In the data rows, 500 means zero.
Some points, each followed by its number:
530;435;463;690;583;487;350;355;553;569;467;361;510;387;536;465;604;532;403;429 0
673;688;536;449;505;537;476;501;669;507;559;415;675;458;552;432;477;540;467;398 1
463;440;381;686;449;433;446;459;253;679;398;321;554;681;613;313;333;631;514;509 2
589;400;662;485;627;720;320;615;191;527;603;296;865;402;330;375;566;375;501;518 3
626;362;497;388;474;484;690;654;638;430;450;403;521;456;348;538;721;311;489;422 4
388;611;373;518;493;558;639;432;610;538;466;603;493;492;642;676;716;639;515;491 5
639;461;400;482;373;386;652;461;299;516;396;466;383;620;536;576;356;483;492;573 6
642;206;656;634;467;542;297;573;0;611;881;170;532;567;484;455;361;230;561;156 7
556;401;633;476;470;432;542;362;576;369;603;426;554;462;412;501;537;367;471;282 8
511;592;414;328;573;488;602;697;796;382;439;660;327;393;348;636;400;651;465;495 9
592;386;358;437;544;474;494;476;322;556;363;633;400;562;291;573;240;358;644;546 10
473;340;564;537;631;483;518;543;270;449;278;388;498;518;624;586;283;567;402;677 11
322;653;434;503;402;470;485;649;553;464;454;633;456;556;630;612;515;465;738;611 12
493;556;536;526;248;311;391;530;504;463;500;563;279;308;583;528;433;365;528;566 13
503;516;535;341;508;387;588;556;588;370;331;629;375;472;407;534;544;561;484;543 14
436;585;532;387;412;585;598;832;544;437;539;774;303;132;383;740;624;395;622;227 15
629;864;459;370;409;525;600;701;401;603;313;810;409;230;394;519;605;533;594;473 16
304;739;505;376;572;529;519;600;870;489;389;735;390;445;550;616;495;715;546;596 17
545;750;399;657;475;451;554;781;575;587;432;634;440;482;542;527;404;369;618;525 18
499;359;513;571;583;636;507;348;302;616;550;540;569;581;445;342;529;613;315;409 19
489;429;415;472;486;516;427;359;238;534;687;457;475;464;391;472;336;326;579;405 20
616;186;665;624;476;472;445;574;321;533;526;458;565;526;596;567;489;318;482;425 21
440;271;387;424;518;542;573;437;270;560;407;233;526;423;676;515;468;638;526;745 22
610;345;275;478;483;613;433;390;510;596;575;305;522;605;304;544;515;362;485;449 23
559;382;593;459;291;660;482;709;450;432;390;446;517;263;574;637;632;375;479;514 24
585;490;443;355;646;305;488;532;458;621;595;394;434;618;361;402;308;251;443;374 25
420;524;624;522;408;502;454;517;480;435;383;622;671;410;617;576;694;528;419;393 26
419;348;566;550;439;472;578;364;440;228;417;459;543;693;778;435;419;671;485;788 27
396;575;605;423;603;655;257;804;640;653;646;406;408;463;472;518;630;438;681;442 28
Which point above is nearest to each new point, looking only along the 7 directions in which the numbered points spread most? Its number follows each.
555;591;499;707;416;459;513;631;383;569;499;481;273;556;607;521;489;527;494;562 --> 13
324;667;486;549;408;342;414;564;438;449;449;623;496;637;596;587;472;666;517;614 --> 12
604;439;564;379;637;466;744;588;355;404;413;374;308;522;370;535;298;553;491;663 --> 10
486;672;438;412;483;580;521;579;575;685;601;718;315;327;296;497;627;251;590;197 --> 15
581;531;559;401;550;394;517;440;491;620;535;419;697;529;624;532;449;655;528;604 --> 0
498;486;498;554;539;555;499;359;544;587;591;491;471;635;557;590;524;686;438;485 --> 0
570;572;493;483;480;456;421;631;266;460;561;342;543;468;623;531;504;501;425;658 --> 11
340;465;363;406;529;556;471;456;353;556;532;369;593;575;324;386;292;440;525;510 --> 23
476;501;485;433;559;407;526;497;512;495;341;675;603;608;636;507;481;565;575;601 --> 5
481;630;425;442;576;232;590;323;719;363;357;606;164;706;588;585;299;611;423;572 --> 14
542;309;635;420;475;578;249;324;281;532;561;346;778;448;489;393;525;459;502;469 --> 19
499;576;375;626;479;554;403;553;497;566;497;540;457;377;318;438;609;498;411;493 --> 1
502;577;390;530;517;560;395;518;542;430;495;681;384;489;412;485;594;441;537;409 --> 1
470;345;445;458;590;380;477;577;714;385;314;566;453;462;396;398;502;383;483;554 --> 14
504;539;603;461;570;622;401;641;593;498;495;457;489;505;571;473;571;404;564;370 --> 1
307;328;603;532;586;489;626;275;435;367;517;456;532;480;485;389;606;517;508;659 --> 0
514;710;304;556;519;346;685;465;626;698;439;545;228;642;495;389;411;448;540;575 --> 18
637;164;463;308;520;758;327;459;86;543;818;244;623;444;361;439;434;112;631;260 --> 7
532;431;536;506;405;449;510;516;650;535;384;537;580;598;590;412;524;440;525;476 --> 0
757;463;595;555;391;472;556;463;505;430;511;456;557;644;666;497;555;475;491;538 --> 0
569;632;456;394;630;360;586;526;770;527;542;672;382;341;406;614;779;555;591;491 --> 9
539;380;633;620;607;468;410;457;302;541;591;497;486;487;687;507;387;377;623;430 --> 21
500;656;368;839;267;228;519;662;732;531;275;857;476;613;700;528;468;588;399;809 --> 12
565;414;657;565;429;452;372;498;245;494;517;481;691;453;709;399;515;595;508;648 --> 22
365;476;535;584;410;588;454;286;583;519;557;453;692;588;504;580;655;478;547;570 --> 0
666;600;362;363;563;487;592;487;390;566;555;570;398;338;501;385;582;554;684;545 --> 18
552;630;452;412;403;466;693;452;461;452;384;574;476;472;414;630;616;612;526;488 --> 14
547;617;482;620;452;223;621;460;575;527;300;446;569;611;654;553;307;521;431;873 --> 27
587;518;406;401;610;502;591;390;599;515;347;399;646;254;603;561;502;644;488;596 --> 5
407;492;470;506;480;388;515;548;594;545;426;528;370;445;434;608;564;283;508;434 --> 13
514;227;530;382;424;477;391;392;314;488;675;280;619;507;562;420;379;475;330;330 --> 21
536;466;496;468;455;507;570;471;416;552;394;400;555;444;491;496;302;502;475;277 --> 20
501;153;504;505;361;644;412;338;150;424;754;243;727;436;640;276;492;248;594;327 --> 21
487;496;641;572;476;504;542;407;535;367;609;434;518;537;501;495;291;471;568;626 --> 0
439;497;437;335;639;649;517;421;734;563;569;439;639;392;578;365;830;768;212;534 --> 1
520;433;524;287;458;446;507;484;500;404;503;375;469;476;466;347;585;672;379;529 --> 0
504;458;499;427;641;475;427;538;528;460;287;533;525;551;601;542;526;489;496;398 --> 1
404;423;458;463;602;443;518;470;547;655;393;570;414;452;310;391;566;502;530;472 --> 1
489;469;574;534;497;680;427;344;548;552;608;590;680;541;695;391;756;372;600;276 --> 0
458;436;445;517;433;454;561;592;481;440;525;592;354;450;589;562;397;407;594;512 --> 13
386;594;633;480;436;641;346;520;578;547;376;606;454;510;624;620;574;327;492;517 --> 12
509;401;507;466;493;534;435;380;717;654;501;567;480;656;473;553;432;539;433;527 --> 1
470;676;471;707;439;457;396;550;666;506;489;734;348;526;514;584;654;480;458;535 --> 5
559;619;324;404;459;544;529;508;599;542;399;583;394;602;556;558;583;441;575;665 --> 14
327;911;443;602;286;267;598;529;839;401;330;806;357;704;536;575;657;670;492;571 --> 17
417;629;446;108;588;635;420;436;552;727;643;711;250;290;239;461;485;233;661;397 --> 18
333;720;411;606;418;508;491;554;579;451;412;575;528;625;593;389;445;541;494;526 --> 5
251;562;521;641;398;522;336;667;663;430;595;666;599;537;510;390;653;478;610;348 --> 1
